grid =
.11,.00,.26,-.21,-.02,-.12,.05,-.24,.01,-.09,.05
.38,-.06,.31,.11,-.16,.11,-.05,-.28,.08,-.04,.18
-.11,.09,.05,.13,-.15,.18,-.26,.10,.10,.03,.13
-.18,-.16,-.07,-.16,.06,.05,.05,-.05,.01,-.04,-.07
-.12,-.12,.21,-.32,.06,-.05,.11,-.26,.03,-.26,-.05
-.17,.08,.22,-.11,-.21,.15,-.19,-.21,.22,.04,.30
.39,.18,-.16,.19,.11,-.11,.22,.25,-.13,.26,-.01
.16,.15,.05,-.10,-.05,-.09,.04,-.04,.03,.30,.21
.52,-.01,.17,.03,-.01,-.10,.02,-.10,-.07,.14,.08
.37,-.11,.06,.15,-.01,.04,-.09,-.02,-.05,.04,.00
.01,.16,.25,.12,-.22,.21,-.05,-.13,.18,-.05,.26
grid[0, 0] => .11
grid[6, 2] => -.16
grid[3] => [-.18, -.16, -.07, -.16, .06, .05, .05, -.05, .01, -.04, -.07]
grid[:, 7] => [-.24, -.28, .10, -.05, -.26, -.21, .25, -.04, -.10, -.02, -.13]
grid[9] => [.37, -.11, .06, .15, -.01, .04, -.09, -.02, -.05, .04, .00]
grid[:, 2] => [.26, .31, .05, -.07, .21, .22, -.16, .05, .17, .06, .25]
grid[8, 2] => .17
grid[4, 2] => .21
grid[0, 5] => -.12
grid[9, 9] => .04
grid[0] => [.11, .00, .26, -.21, -.02, -.12, .05, -.24, .01, -.09, .05]
grid[6, 4] => .11
grid[4, 1] => -.12
grid[2, 3] => .13
grid[10, 5] => .21
grid[9, 1] => -.11
grid[4, 9] => -.26
grid[9, 7] => -.02
grid[7, 7] => -.04
grid[6, 7] => .25
grid[5, 10] => .30
grid[7, 8] => .03
grid[2, 8] => .10
grid[5, 1] => .08
grid[5, 2] => .22
grid[1, 1] => -.06
grid[5] => [-.17, .08, .22, -.11, -.21, .15, -.19, -.21, .22, .04, .30]
grid[:, 3] => [-.21, .11, .13, -.16, -.32, -.11, .19, -.10, .03, .15, .12]
grid[3, 10] => -.07
grid[0, 3] => -.21
grid[10, 8] => .18
grid[5, 7] => -.21
grid[3, 8] => .01
grid[7, 5] => -.09
grid[10] => [.01, .16, .25, .12, -.22, .21, -.05, -.13, .18, -.05, .26]

data =
[[179 196  56 183]
 [ 74  52 174  62]
 [173 202  57 187]
 [176 195  54 173]
 [ 70  47 176  65]
 [176 199  60 178]
 [ 72  54 183  66]
 [ 70  42 176  57]
 [ 67  51 177  73]
 [ 66  43 173  65]
 [171 191  51 178]
 [179 195  53 175]
 [ 66  41 171  69]
 [ 64  59 169  58]
 [171 206  47 171]]
Rows and columns are counted from 0.
(0, 0) = 179
(14, 3) = 171
(11, 2) = 53
(6, 0) = 72
(5, 2) = 60
(13, 2) = 169
(13, 1) = 59
(3, 3) = 173
(1, 2) = 174
(3, 0) = 176
(9, 0) = 66
(13, 3) = 58
(13, 0) = 64
(10, 1) = 191
(5, 3) = 178
(14, 2) = 47
(3, 2) = 54
(8, 0) = 67
(11, 3) = 175
(14, 1) = 206
(3, 1) = 195
(6, 3) = 66

arr = 30.97	151.85	-63.02	56.27	62.50	-30.78	-170.55
arr[-7]	30.97
arr[-3]	62.50
arr[5]	-30.78
arr[6]	-170.55

X =
[[ 0.09  0.10  0.09  0.09 -0.03 -0.03  0.09  0.09 -0.03  0.09]
 [-0.14 -0.15 -0.15 -0.15  0.24  0.23 -0.14 -0.13  0.24 -0.14]
 [ 0.04  0.05  0.04  0.05  0.03  0.03  0.04  0.05  0.03  0.05]
 [ 0.18  0.20  0.19  0.19 -0.13 -0.13  0.18  0.18 -0.14  0.18]
 [ 0.09  0.10  0.09  0.09 -0.03 -0.03  0.09  0.09 -0.03  0.09]
 [-0.12 -0.13 -0.12 -0.12  0.21  0.21 -0.11 -0.11  0.22 -0.12]
 [ 0.18  0.20  0.19  0.19 -0.13 -0.13  0.18  0.18 -0.14  0.18]
 [ 0.16  0.17  0.17  0.17 -0.11 -0.11  0.16  0.15 -0.11  0.16]
 [ 0.00  0.00  0.00  0.00  0.08  0.08  0.00  0.00  0.08  0.00]
 [ 0.14  0.15  0.14  0.14 -0.08 -0.08  0.14  0.13 -0.08  0.14]
 [ 0.23  0.25  0.24  0.24 -0.18 -0.18  0.23  0.22 -0.19  0.23]
 [-0.09 -0.10 -0.10 -0.10  0.18  0.18 -0.09 -0.09  0.19 -0.09]
 [ 0.07  0.07  0.07  0.07  0.00  0.00  0.07  0.07  0.00  0.07]
 [ 0.09  0.10  0.09  0.10 -0.03 -0.03  0.09  0.09 -0.03  0.09]
 [ 0.20  0.22  0.21  0.21 -0.16 -0.16  0.20  0.20 -0.17  0.21]]
Indices start at 0.
row 0 col 0: 0.09
row 12 col 9: 0.07
row 10 col 9: 0.23
row 0 col 7: 0.09
row 14 col 2: 0.21
row 14 col 4: -0.16
row 8 col 2: 0.00
row 11 col 3: -0.10
row 5 col 4: 0.21
row 11 col 5: 0.18
row 8 col 7: 0.00
row 2 col 5: 0.03
row 4 col 7: 0.09
row 4 col 6: 0.09
row 3 col 1: 0.20
row 13 col 8: -0.03
row 3 col 9: 0.18
row 10 col 0: 0.23
row 2 col 0: 0.04
row 9 col 7: 0.13
row 6 col 6: 0.18
row 5 col 1: -0.13
row 14 col 3: 0.21
row 12 col 2: 0.07
row 4 col 8: -0.03
row 4 col 5: -0.03
row 11 col 2: -0.10
row 10 col 1: 0.25
row 13 col 9: 0.09
row 4 col 0: 0.09
row 14 col 9: 0.21
row 7 col 7: 0.15
row 4 col 3: 0.09
row 0 col 3: 0.09
row 9 col 2: 0.14
row 4 col 9: 0.09
row 0 col 6: 0.09
